Here are some rows, each followed by its group. Groups can overlap.
[-0.6  0.8 -0.8  0.1 -0.6  0.4 -0.3 -1.0 -0.1 -0.9  0.4  0.0 -0.5  1.2 -0.3 -0.3  1.2  1.0  0.5  0.0  0.8 -0.4 -0.9  1.1] D
[ 2.1  0.7  0.0  2.0  0.9 -0.1  1.8  1.6  1.6 -0.7 -0.8 -1.1 -0.6 -0.8 -0.1  2.0 -1.4  1.8  1.2  1.6  1.1 -0.7 -0.5 -0.2] E
[-1.0  0.8 -0.7 -0.4  0.9  0.3 -0.2  0.7 -0.8  0.2 -0.9  0.0 -1.0  0.2 -0.7 -1.0  0.2  1.0 -0.4  0.2  0.1  0.7 -1.1  0.7] D
[-0.6  0.3 -0.3 -0.7 -0.1  0.2 -0.9 -0.2 -0.5  0.1 -0.9  0.2  0.2  0.4  0.0 -0.8  0.3  0.6 -0.9 -0.6 -1.1  0.1  0.6 -0.2] O
[ 0.4  0.9 -0.1  1.4  2.9  0.9  1.3  1.5  0.7 -0.1  0.0 -0.8 -0.4  0.5  0.2  1.1  0.0  1.2 -0.3  0.6  0.7 -0.5  0.1  1.4] E
[-0.6  0.8  0.3  0.2 -0.9  0.0  0.2  0.4 -1.4 -1.2 -1.2 -1.0 -1.1 -0.2 -0.3  0.0  0.4  0.0  0.6  0.4  1.3  0.3 -1.3  0.6] P
[-0.1 -0.3  0.9  0.1  0.0 -0.3 -0.6  0.1 -1.0 -0.7  1.0 -0.8  0.5  1.4 -1.0 -0.3 -0.1  1.1  0.5 -0.6  0.3  1.5 -1.2 -0.7] P
[-0.6  0.0  0.5  1.3 -1.3  0.4  0.7  0.3  0.6 -1.3 -0.8 -1.1 -0.9 -0.5 -1.2  0.5  0.4 -0.3  1.9  0.6  1.5  0.2 -0.3  0.2] Q
[-0.4  0.0  0.4  0.5 -0.2  0.9 -1.0 -0.5 -1.4 -0.6  1.2 -1.3  0.7  2.1 -0.8 -0.2  0.1  0.9  0.6 -0.3 -0.6  1.0 -1.5  0.3] P
[-0.6  1.1 -0.3  0.4 -0.2 -0.7  0.9 -0.6  0.4 -0.5 -0.3 -0.3 -1.0 -0.9 -1.1 -0.7  0.6  1.4 -0.6  0.7  0.8  0.1 -0.4  0.1] D
[ 0.4 -0.4 -0.5 -1.3 -1.4 -0.3 -0.9 -1.0 -1.6  1.2  0.5 -0.2  1.0 -0.6  0.3 -0.5  0.0 -1.3 -0.2 -0.1 -1.1  0.1 -0.1 -1.7] O
[ 1.3  0.0 -1.1 -1.2 -1.2  1.0  0.8 -1.8  2.4  1.5 -1.3  1.6  0.2 -2.5  0.5  0.3  0.4 -1.6 -1.7 -0.2 -0.4 -2.4  2.2 -0.4] W
[ 1.5  0.0 -1.7 -1.3  0.0  1.0  0.0 -0.9  1.5  1.3 -0.9  0.8  0.0 -1.8  0.5  0.1 -0.1 -1.1 -1.6 -1.4  0.0 -2.4  2.0  0.3] W
[-0.2  0.8 -0.5  0.0  0.8 -0.1  0.2  0.3 -1.2 -1.2 -0.2 -0.8 -1.7  0.5 -0.2 -0.5 -0.1  1.0  0.0  1.0  1.5  0.2 -1.2  0.8] P
[-1.3  0.9  0.4  0.6  0.8  0.9  0.5  0.5  0.0 -1.6 -0.1  0.1 -0.7  0.9  0.3 -0.3  0.2  0.8  0.8  0.0  0.8  0.9 -0.8  1.1] P
[-0.3 -0.1 -0.2 -0.9 -1.2 -0.2 -0.7 -1.9 -1.0 -0.3 -0.1  0.6 -0.6 -0.6  0.5 -0.4  0.4 -0.4 -0.5 -0.3  0.5  0.8 -0.1 -0.6] S
[ 0.8 -0.7  0.9  0.9  1.1  0.1  2.0  0.7  1.5  0.3  0.8 -0.5  0.7  0.1 -0.6  1.7  0.0 -1.3 -0.2 -0.6  1.9 -1.1  0.4  0.8] E
[ 0.1 -0.8  1.3  1.3  0.1  0.8  0.2  0.3  1.5 -0.4  0.1 -0.8  0.1  1.2 -1.2  0.5  0.1  0.2 -0.1 -0.1  1.3  0.6 -0.9  0.2] Q
[-0.2  0.3  0.0 -0.3 -1.4  0.4 -0.9 -0.9 -0.3  0.1 -0.4 -0.3 -0.5 -0.2 -0.6 -0.6 -0.2  0.2 -0.2 -0.6  0.2  1.0 -0.3  0.7] S
[ 0.5 -0.2  0.7  0.4  0.3 -0.1 -0.1  0.6 -0.5 -0.8  0.5 -1.4 -0.5  0.0  0.6  0.4  0.1  1.1  0.0  0.9  1.3 -0.1 -1.2  1.0] Q
[-0.1  0.6 -0.7 -1.1 -0.4 -1.0 -0.7 -0.4 -0.7 -0.4 -0.5  0.4 -0.4 -1.0  0.3 -1.0 -0.5 -0.1 -0.3 -0.5 -0.5  0.4 -0.1  0.1] S
[-0.1 -0.6 -0.5 -1.2 -1.2  0.6 -1.0 -1.5 -0.8  0.6  0.3  0.7  0.9  0.6  0.8 -0.5  0.1 -1.6 -1.1 -1.7 -0.9  0.0  0.8 -1.4] O
[-0.6  1.4 -0.4 -0.8 -0.1  0.6  0.0 -0.6 -1.4 -0.5 -0.7  0.5 -1.7  1.3  1.3 -0.5  0.5  0.3 -1.0  1.4  2.3 -0.6 -0.7  1.4] D
[ 0.5  0.4  0.4  1.2  0.5  0.1  2.0  1.0  1.7  0.4 -1.2 -1.8 -0.2 -0.8  0.6  1.5 -0.4  0.5  0.1  2.4  2.2 -0.8  0.2  0.3] E
[-2.0 -0.2 -0.6 -0.2  0.9 -0.4 -0.2  0.3  0.1  0.5 -0.5  0.9 -1.1  0.6  0.1 -1.1  0.5  0.1 -1.7  0.0 -0.2 -0.7 -0.3  1.4] S
[-1.0  1.0 -1.8 -0.7 -0.1  1.1  0.4 -0.7 -0.5  0.7 -1.1 -0.2 -0.9 -1.0 -0.2 -0.6  0.1 -0.1 -0.5  0.6 -0.4  0.3  1.1  0.4] O
[ 0.1  1.9 -1.2 -1.5 -0.1 -0.8 -0.8 -1.0 -0.6  0.3 -1.2  0.6 -0.9 -1.1  1.5 -0.8  0.8 -0.6 -0.5  0.9  0.5 -0.4  0.3  0.4] O
[ 0.9  1.4 -1.9 -1.8  0.8  0.6  0.6 -0.7  1.1  1.0 -3.0  1.1 -1.5 -2.7  1.5 -0.9 -0.5 -0.1 -1.7  0.3  0.1 -1.2  1.1  1.5] W
[-0.2  0.4  0.5 -1.0 -0.5 -0.2 -0.4 -0.6 -0.4 -0.3 -0.6 -0.3  0.2 -0.6  0.4 -0.2  0.6 -1.0 -0.6 -1.1  0.1 -0.4  0.1  0.7] S
[-0.8  0.3  0.1 -0.9 -0.8  0.0 -0.1 -0.8 -0.8  1.0  0.6  1.4 -0.4 -0.5  0.5 -0.4  0.7 -0.6 -0.1 -1.0 -1.3 -0.6  0.7 -0.2] O
[ 2.3  0.1 -1.7 -1.2 -1.7 -0.7  0.4 -1.4  1.1  1.2 -0.3 -0.3  0.7 -2.7  0.7  0.7 -0.6 -2.1 -1.2 -1.2 -0.8 -1.3  1.4 -1.2] W
[-0.5 -0.4  0.6 -0.1 -0.9  0.2 -0.3 -0.1 -0.8 -0.6  1.2  0.5 -0.5  1.3 -0.4 -0.6  0.0 -0.8  0.2  0.6 -0.1  0.7 -1.1  0.0] D
[ 2.0  1.1 -0.2  1.4  2.2 -0.4  1.6  1.9  1.8 -0.7 -0.6 -0.6  0.1 -1.0  1.0  1.4 -0.4  2.1  0.5  1.6  0.7 -0.6 -0.9 -0.3] E
[-0.1  0.8  1.0  1.1  0.4 -0.3  1.6 -0.1  1.0 -0.7  0.3  0.2 -0.1  0.7 -0.4  0.4  0.6  1.2  0.7  1.2  1.8 -0.1 -0.6  0.2] Q
[-0.1  0.4 -0.7 -0.3  0.3 -0.3 -0.2  0.7 -0.1  0.5  0.0  1.1 -1.0 -0.4 -1.4 -1.1 -1.3  1.0 -0.4 -0.2 -0.6  0.3 -0.2  0.1] S
[-0.4  0.1  0.5  0.3  0.4 -0.6 -0.7  0.4 -1.0 -0.4  1.2 -0.5 -0.1  1.2  0.6  0.1  0.5  0.8  0.4  0.6 -0.5  0.0 -0.9  0.8] P
[ 1.2  0.6 -0.4 -1.6 -1.2 -0.7  0.5 -0.6  1.0  0.6 -1.1  1.0  0.6 -1.9 -0.7 -0.4 -0.2 -2.7  0.0 -1.6 -1.4 -1.0  1.6 -0.3] W
[-0.2 -1.2  0.5  1.5  1.0  1.2  0.9  1.1  1.8 -0.5 -0.4 -0.9 -0.1  1.1  0.1  0.9 -1.1  0.2  0.6  1.1 -0.1  0.9 -0.1  0.4] Q
[-0.5  1.9 -0.4 -0.4  1.6 -0.5 -0.7  1.2 -2.1 -0.7 -1.9 -0.8 -1.1  0.2  0.7 -0.8  0.5  1.3 -0.9  0.9  1.0  1.0 -0.9  0.7] P
[ 0.3 -0.2 -1.0 -1.9  0.1  0.0 -1.3 -0.6  0.2  0.9 -0.6  0.8 -0.3 -1.6  1.4 -0.9 -0.5 -1.4 -0.4 -0.3 -0.5 -1.8  1.5 -0.1] W
[ 0.6  0.1  0.5  1.0  0.5  0.6  0.2  1.1  0.9 -0.3  0.7 -0.2  0.6  0.9  0.2  1.1 -0.1 -0.1  1.6  0.6  0.6 -0.1 -0.2  0.2] Q
[-0.3 -0.9  0.5 -0.5 -1.7  1.3 -0.7 -1.2 -0.7  0.9  0.6  0.3  2.2  1.1  0.6 -0.9  0.5  0.4 -0.4 -1.2 -1.7  0.9  0.4 -1.7] O
[-0.8  1.1 -0.8 -0.2 -0.2 -0.7  0.3 -0.1 -1.3 -0.5 -0.2 -0.3 -1.8 -0.7  1.1 -1.3 -0.3  0.6 -0.1  0.9  0.4  0.2 -0.5  1.0] D
[-0.6  0.5  0.2 -0.2 -0.4  0.7 -0.1 -0.4 -0.6 -0.4 -0.4  0.9 -0.6  0.9  0.6 -1.0  0.3 -0.1 -0.1  0.2 -0.4  0.0 -0.2  0.4] S
[-1.0  0.0  0.0 -0.3  0.1 -0.2 -0.7  0.6 -2.3 -1.0  0.6  0.4 -1.4  0.4  0.4 -0.7  0.5  0.2  0.8  0.1 -0.4  0.7 -1.4  0.7] D
[-0.6  0.1  0.4 -0.5 -1.5 -0.1 -1.0 -0.7 -1.0 -0.3  0.2  0.5  0.0  0.4  0.6 -1.1 -0.1 -0.8 -0.2 -1.3  0.3  1.8 -0.5 -1.1] S
[ 1.0 -1.0  0.1 -1.9 -2.0  0.6 -1.3 -2.0  0.5  2.4  1.2  1.2  2.3 -1.3  0.9  0.4  0.2 -1.7 -1.3 -2.5 -1.7 -0.7  1.9 -2.0] W
[-0.6  0.5  0.4 -0.9 -0.9 -0.4 -1.7 -0.5 -1.1  0.0  0.7  0.4  0.6  0.5 -0.1 -0.7  0.4 -0.2 -0.9 -1.3 -0.1  0.5 -0.5 -0.9] S
[-0.1  0.2  0.5  0.2 -1.2 -0.1 -1.0 -0.3 -1.2 -0.8  1.5  0.6  1.2  1.4 -0.4 -1.0  0.2 -0.1  0.6 -1.2 -0.5  1.6 -1.2 -0.6] D
[ 2.2 -0.2  0.2  0.8  1.2  0.0  1.1  1.7  1.4 -0.2  0.5 -0.9 -0.4 -0.4  1.4  2.0 -0.2  0.6  0.6  1.8  0.5 -0.7 -0.7 -0.2] E
[ 0.6 -0.7  0.9  1.7  1.3 -0.2  1.5  1.5  2.2 -0.4  0.4 -0.4  0.0  0.1 -1.0  1.4 -1.2  2.0  1.2  1.4  1.1  0.5  0.4 -0.6] E
[ 0.8  1.2  0.4  1.1  0.8  0.1  1.2  0.5  1.1 -0.2 -0.8 -1.5  0.7  0.1  0.1  1.3  0.8  0.9  0.6  0.4  1.4  0.8 -0.2 -0.2] Q
[ 0.6  0.4  1.1  0.4  0.1  0.0  0.2  0.2 -0.2 -0.7  0.5 -0.9 -0.4  0.8  0.1  0.1  0.1  0.5 -0.3  0.7  1.3  0.0 -1.1 -0.2] P
[-1.0  1.0  0.0 -0.2 -0.2 -0.9  0.0 -0.4 -0.2  0.0 -1.2  0.8 -1.1  0.3  0.0 -1.0  0.1 -0.2  0.4 -0.2 -0.1  1.0  0.4  0.5] S
[-0.1  0.8 -0.2 -0.9 -0.7  0.3 -0.9 -0.8  0.5  0.9  0.0  0.8  0.5 -0.7  0.9 -0.3 -0.6  0.2 -0.7  0.1 -0.5 -0.8  0.2 -0.1] O
[ 0.0  0.0  0.4 -1.1 -1.2 -0.2 -0.9 -0.6 -0.6  1.0 -0.2  0.7  0.2 -0.6  0.7 -0.6 -0.5 -0.9  0.6  0.2 -1.5 -1.2  1.1 -0.7] O
[ 1.1 -0.2 -2.1 -1.2  0.5  0.2  0.0 -0.6  1.8  1.9 -1.5  2.1 -0.2 -3.1  1.7  0.0 -1.3 -1.0 -0.6  0.7 -1.5 -1.9  3.0 -0.1] W
[-1.6 -0.1  0.1 -0.3  0.1  0.2 -1.3 -0.5 -0.7  0.5  0.1  1.0  0.2  0.7  0.2 -0.9 -0.4  1.1  0.2  0.3 -1.6  1.4  0.1  0.4] S
[-2.0  0.1  0.2 -0.7  0.3 -0.4 -0.2 -0.2 -0.8 -0.8 -0.9  1.2 -1.4 -0.2 -0.6 -1.4  0.1 -0.1  0.2  0.2  0.7 -0.4 -0.1  1.1] S
[ 1.9  0.0  0.1  1.5  2.3 -1.1  2.1  2.0  1.0  0.9 -0.1 -2.5  0.3 -0.3  0.0  2.0 -0.7  1.4  1.0  1.9  0.9 -1.3  0.3  1.4] E
[-0.4 -0.3 -0.7  0.0 -0.5 -0.3 -0.2 -0.3 -0.8 -0.9  0.3 -0.2 -0.1  0.8 -0.1 -0.4  0.6  0.3 -0.3  0.0  1.3  1.0 -1.2 -0.2] P
[ 0.5 -0.1  0.8  1.5  0.6  0.2  0.2  0.2  0.3 -0.5  1.9 -0.6  0.7  0.5 -0.3  1.0 -0.1  0.5  1.1  1.2 -0.3  0.1 -1.0  0.1] Q
[-1.3 -0.6 -1.0 -0.8 -0.6  0.8 -0.3 -1.3  0.1  0.8 -0.3  1.8  0.0 -0.8  1.0 -1.1  1.0 -0.9 -0.6 -0.2 -0.5 -0.1  0.7 -1.2] O
[ 1.8  0.6  0.1  1.9  1.3 -0.5  1.0  1.4  1.3 -0.4  0.2 -1.5  0.1 -0.3 -0.9  1.2  0.3  1.0  0.9 -0.2  0.6 -0.1 -0.8  0.1] E
[-0.7  0.4  0.8  1.3  0.5  0.7  0.5  0.3  1.0 -1.2  1.1 -0.7 -0.5  0.3  0.3  0.7 -0.9  1.4  0.6  0.7  0.5  0.1 -0.6  0.6] Q
[ 2.3  1.9 -1.3  1.2  0.7 -0.5  0.9  1.5  1.4 -1.5 -0.3 -1.2 -0.7 -1.4  1.0  1.6 -0.2  1.4  0.5  1.1  1.5 -2.0 -1.0  0.8] Q
[ 0.5  0.7  0.2  0.9  1.1 -0.6  0.6  0.9  0.5 -0.9  0.4 -0.9 -0.2  0.6 -0.7  0.3  0.1  1.7  1.0  0.2  0.4 -0.3 -0.9  0.6] Q
[ 1.2 -1.4 -0.4 -1.2 -1.3  0.8 -1.3 -2.1  1.6  3.0  0.2  1.1  2.7 -0.6 -0.2  0.5 -0.3 -0.9 -1.6 -1.4 -2.2 -1.9  1.7 -1.1] W
[-2.8  0.0  0.6  0.9  1.4 -0.7  0.4  0.2  0.1 -0.2  0.6  0.4 -0.8  0.5 -1.0 -0.9 -1.0  1.9  0.5  1.3 -0.3  0.2 -0.9  1.1] P
[ 1.7  0.1  0.1  0.8  2.2 -0.6  1.8  1.6  0.2  0.0  0.0 -2.8  0.7 -1.2 -0.5  2.4 -0.3  0.2  0.8  1.6 -0.1 -1.5  0.4  0.4] E
[ 0.2 -0.2 -0.6  1.5  0.3  0.7 -0.2  1.3 -0.2 -0.8  0.9 -0.4  0.7  0.7 -0.9  1.3 -0.2  0.6  0.8  1.2  0.8  0.2 -1.1 -0.1] Q
[ 0.9  0.4 -1.7 -1.2 -1.3 -0.7  0.2 -0.9  0.8  1.0 -0.8  1.1  0.3 -2.3 -0.7 -0.8 -0.1 -2.3  0.6 -0.4 -0.9 -0.6  2.5 -1.3] W
[-0.6 -0.7  0.5 -0.6 -0.9 -0.1 -1.1 -1.0 -0.7  0.4  0.9  1.0  1.2  0.4  0.1 -0.8 -0.2 -0.8  0.5 -0.7 -2.2  0.5  0.2 -1.4] O
[-0.4  0.0  0.3  0.8 -0.2 -1.1 -0.7  0.2 -0.4 -1.4  1.1  0.3 -0.8  0.4 -1.5 -0.6 -1.4  0.7  1.6 -0.8 -0.5  0.8 -1.1 -0.3] D
[ 0.0  0.6 -0.3  0.9  1.1 -0.3  0.2  1.7  0.4 -0.2  0.0 -0.8  0.1  0.3 -0.5  0.4 -0.6  1.7  0.1  0.4  0.7  0.7 -0.7  0.6] Q
[-0.8 -0.8  0.3 -0.5 -1.7 -0.1 -0.9 -1.5 -0.8  0.4  0.5  0.3  1.5  0.8 -0.4 -0.7  0.6 -1.0 -0.4 -1.7 -0.5  1.2  0.5 -1.6] O
[ 0.0  0.9 -0.4 -0.8  0.6 -0.3 -0.4 -0.8 -1.2 -0.4  0.2  0.6 -0.9 -1.3  0.5 -1.1  0.3  0.2 -0.1  0.0 -0.4  0.9  0.1 -0.1] S
[-0.3 -1.1 -0.3 -1.4 -0.7  0.3 -1.2  0.2 -1.3 -0.2 -0.2  0.9 -0.3 -0.1  0.1 -1.0  0.2 -1.4 -0.3 -0.7 -0.6 -0.6  0.3  0.2] O
[-0.2  0.1 -0.1 -1.4 -0.8  1.1  0.2 -1.2  1.0  1.6 -1.7  1.8  0.7 -1.2  0.3 -0.7  0.8 -0.8 -1.8 -1.0 -0.1 -0.5  1.8  0.3] W
[-0.6 -0.2 -0.3 -0.4  0.5 -0.3  0.0  0.3 -0.7 -1.5 -0.4  0.2 -0.9  0.6  0.6 -0.6  0.9  0.5 -0.7  0.8  0.5  1.0 -1.1  0.5] P
[ 1.8  0.5  1.0  1.1 -0.4 -0.8 -0.2  1.0 -0.6 -0.9  0.0 -1.3  0.0  0.8  0.6  0.8 -0.2  2.0  1.8  0.8  0.4 -0.7 -1.3 -0.5] Q
[-1.3  0.2 -0.2  0.1  0.3 -0.8  0.4 -0.5 -0.8 -0.7 -0.1  1.4 -1.9 -1.0  0.2 -1.4 -0.6  0.0  0.7  0.3 -0.6 -0.1 -0.1  0.4] S
[ 0.8 -1.8 -0.4 -1.5 -1.1  1.0 -0.8 -1.9  0.9  2.3  0.9  1.4  1.7 -0.7  1.5  0.0 -0.3 -1.5 -1.4 -1.6 -1.4 -0.9  1.4 -1.1] W
[ 0.7  0.1  1.2  0.7  1.7  0.5  1.5  1.5  1.3  0.0 -1.1 -0.9  0.1  0.7 -1.2  0.9 -0.2  0.8  0.8  0.6  1.5  0.9 -0.2  0.1] E
[-2.3  0.2  0.1  0.3  1.5  0.6  0.0  1.1 -0.6 -0.6 -1.5  0.2 -2.0  0.5 -0.7 -1.4  0.3  1.6  0.3  0.5 -0.2  1.2 -0.4  1.5] D
[-0.6  0.6 -0.8 -0.5  0.1 -0.9  0.4  0.3 -1.2 -0.8 -1.3 -0.8 -1.6 -0.5  0.0 -1.3  0.5  1.0  0.0  0.5  1.2  0.1 -0.7  1.4] D
[-0.6 -1.0  1.0  1.0  0.4 -0.2 -0.2  0.8 -0.4 -1.4  1.0  0.1  0.3  1.1  0.2  0.2 -0.3  0.8  0.7  0.7  0.1  0.1 -1.4 -0.1] P
Which 4 groups are nearest to each row below, nearest first, going by the distance to the centre of the group?
[-1.2 -0.2 -1.1  0.0  0.5 -1.3 -0.6  0.8 -0.5 -1.4  0.7  1.3 -0.9  0.0 -0.5 -0.7  0.1  0.5 -0.8 -0.8 -0.2 -0.9 -0.6 -0.7] >> S D P O
Which 5 groups are nearest to each row below, nearest first, going by the average distance to the group's rows?
[-0.3  0.0  0.2 -1.1 -0.8 -1.2 -1.0 -0.4 -1.2  0.7  1.1  0.1  0.9  0.2 -0.2 -0.9  0.2 -1.1 -0.4 -0.7 -1.1 -0.1  0.2 -1.1] >> O S D P W
[-1.3 -0.9  1.1  2.2  0.5  0.3  0.1  0.7 -0.2 -1.4 -0.2 -0.5 -0.3  0.6 -0.3  0.1 -0.9  0.6  1.4  0.6 -0.3  1.9 -0.9 -0.9] >> P Q D S E
[-1.0 -0.5 -0.9 -1.1 -0.2  0.4 -0.5 -0.9 -0.4  0.4  0.0  0.5  0.0 -0.3 -0.5 -0.7 -0.1 -1.1 -1.4 -1.1 -0.1  0.2  0.7  0.5] >> S O D P W
[-0.3 -0.3  0.0 -0.9 -0.9 -0.2 -1.1 -1.1 -1.5 -0.8  1.0  0.8  0.1  0.3  0.6 -1.0  0.5  0.3  0.3 -0.5 -0.3  0.2 -1.0 -0.9] >> S O D P Q
[ 0.1 -0.2  1.8  0.5  0.4  0.5  0.0  0.4 -1.1 -1.4  1.0  0.0  0.5  1.6  0.7  0.9  0.1 -0.7  0.9  1.0  0.1  0.5 -0.9  0.2] >> P Q D S O
Which 3 other groups have their centres nearest to the centre of group P, nearest first?
D Q S
Which 5 groups are nearest to each row below, nearest first, going by the distance to the centre of the group?
[ 0.1  0.3 -0.5  0.2  0.0  0.3  0.0  0.1 -0.4 -0.3 -0.9  0.3 -1.2 -0.7 -0.2 -0.7 -0.9  0.0  0.2  0.2  0.1  0.1 -0.6  1.0] >> D S P Q O
Which 5 groups are nearest to each row below, nearest first, going by the distance to the group's nearest row?
[-0.3  0.4 -0.3  0.4  0.0  0.6 -0.7  0.6 -0.1 -1.0  0.2 -1.6  0.3  0.8 -0.7  0.1  0.1  1.0  0.3  0.1  0.5  0.2 -1.3 -0.5] >> P Q D S O
[-0.4  0.4  0.1 -1.6  0.0  0.3 -0.7 -1.1  0.8  1.2 -1.8  0.2  1.3 -1.5  0.9 -0.4  0.3 -0.8 -1.4 -0.5 -0.5 -1.3  2.1 -0.2] >> W O S D P
[ 0.4  0.2 -0.1  0.9 -0.2 -0.1  0.2  0.2  0.7 -0.5  0.5  0.2 -0.6  0.7  1.1  0.8 -0.4  1.0  0.3  0.9  0.9 -0.5 -0.8  0.0] >> P Q D E S
[ 0.3  0.7  0.1  1.1  1.5  0.2  0.4  1.4  0.4 -0.9  0.2 -0.9 -0.9  0.4  0.4  0.6  0.2  1.0  1.1  0.5  1.2  0.3 -1.1  1.2] >> Q P E D S
[ 0.3  0.0 -0.5 -0.7  0.6 -0.5 -1.2 -0.1 -0.2  1.2 -0.4 -0.3 -0.1 -1.3 -0.7 -0.6 -1.1 -0.3 -1.1 -0.3 -1.8  0.1  0.2 -0.1] >> S O W D P
[ 0.2 -1.2  0.3 -1.2 -0.8  1.1 -0.3 -1.4  2.3  3.3 -1.1  1.6  1.5 -1.0 -0.3  0.1 -0.2 -0.9 -1.4 -0.9 -2.1 -1.8  2.8 -1.4] >> W O S E Q
[-0.8  0.1 -0.4 -0.5  0.4 -0.2  0.0 -0.8 -0.6  0.1 -0.9  0.5 -1.4 -0.7  0.5 -1.3 -0.6  1.1 -0.9  1.0  0.1 -0.2  0.6  0.2] >> D S O P W
[ 0.6 -0.9 -1.2 -0.2  0.1 -0.2 -0.8 -0.5  0.6  0.9  0.1  0.8  0.6 -0.9 -0.2 -0.2 -1.3  0.3 -0.9 -1.0 -2.1  0.5  1.2 -1.2] >> O S W D P
[-0.8  0.2 -0.2 -0.8  0.6 -1.0 -1.4 -0.9 -1.3  0.2  0.4  0.9  0.2  0.5 -0.1 -1.2  0.0  0.0 -0.6 -0.2 -0.8  0.2  0.3 -0.4] >> O S D P W
[ 0.8 -0.1  0.6  1.5  0.2 -0.2  0.5  1.7  1.1 -0.1  0.4 -1.4  0.3  0.2  0.1  0.9 -1.2  1.0  1.1  0.3  0.3  0.1 -0.9 -1.0] >> Q E P D S
Group O spreads out most along one direction. Which 3 other groups' directions of most spread are closest to that one, closest first?
W D P
Which 3 other groups have their centres nearest to the centre of group W, nearest first?
O S D
Which 3 other groups have their centres nearest to the centre of group O, nearest first?
S D W
Which 3 other groups have their centres nearest to the centre of group D, nearest first?
P S Q
Group E spreads out most along one direction. Which 3 other groups' directions of most spread are closest to that one, closest first?
Q O W
Which 4 groups are nearest to each row below, nearest first, going by the distance to the group's nearest row?
[-0.4  0.6  0.0  0.4  0.7 -0.2 -0.2  0.7 -0.4  0.1  0.6  0.2 -1.1  0.6  0.4 -0.7  0.9  0.6 -0.3  2.3 -0.6  0.6 -0.6 -0.4] >> P S D Q
Group S spreads out most along one direction. Which 3 other groups' directions of most spread are closest to that one, closest first?
W O D
Which 3 other groups have their centres nearest to the centre of group E, nearest first?
Q P D
Group W spreads out most along one direction. Which 3 other groups' directions of most spread are closest to that one, closest first?
O P D
Which 4 groups are nearest to each row below, nearest first, going by the average distance to the group's rows?
[ 0.1 -0.4  0.1  0.4 -0.3 -0.2 -0.8  0.0 -0.1 -0.4  1.2 -0.1  0.1  1.1 -1.1 -0.4  1.4  0.6  0.2 -0.9  0.3  0.0 -1.3  0.3] >> P D S Q
[ 0.6 -0.2 -1.0 -1.2 -0.1 -0.7 -0.3 -0.6 -1.4  0.9  0.7  1.0  0.7 -0.7  0.8 -0.6 -0.4 -0.2 -0.4 -0.8 -0.4  0.0  0.4 -0.7] >> O S D W
[-0.9  1.2 -0.5 -0.7  1.0 -0.1 -0.3  0.0 -0.9 -0.6 -0.5  0.2 -1.5  0.3  0.6 -1.1  0.1  0.8 -0.3 -0.3  0.4  0.2 -0.3  0.8] >> S D P O
[-0.8  0.0 -0.6 -0.5  0.0 -0.4 -0.2 -0.3 -0.9 -0.5 -0.4 -0.2 -0.8 -0.6  0.2 -0.7  0.5 -0.3 -0.6  0.1 -0.2  0.9 -1.1  0.2] >> S D P O
[-1.5  0.1 -0.1 -0.6  0.5  0.5 -1.5 -0.6 -0.7  0.3 -0.5  0.5  0.2 -0.4 -1.2 -0.5  0.0 -0.8 -0.4 -0.5 -1.0  0.1  0.3 -0.4] >> S O D P
[-0.3 -0.3  0.0 -0.1 -0.6 -0.5 -1.2 -0.4 -1.0 -1.4  0.7  0.3  0.1  0.7 -0.3 -0.6 -0.1  0.8  0.2 -0.9 -0.9 -0.1 -0.8 -0.5] >> S P D O
[-1.3  0.5 -0.1 -0.1  0.0 -0.1 -0.6  0.3 -0.7 -1.1  0.5 -0.2 -1.8 -0.7  0.4 -1.0  0.9 -0.8  1.1  0.8  0.5  1.1 -0.7  0.8] >> D S P Q
[-0.2  0.1 -0.4  0.3 -0.1  0.5 -0.3  0.1 -0.5  0.1  0.3 -0.3 -0.7  1.1 -1.2 -0.3  0.4  1.3  0.1  0.3  0.8  0.5 -1.1  0.6] >> P D Q S
[-0.5  0.2  0.1  0.7  0.3  0.2 -0.5  0.3 -0.6 -0.6  0.9  0.1 -0.6  1.7  0.6 -1.0  1.0  0.4  0.5  0.0 -0.3  0.8 -0.9 -0.5] >> P D S Q
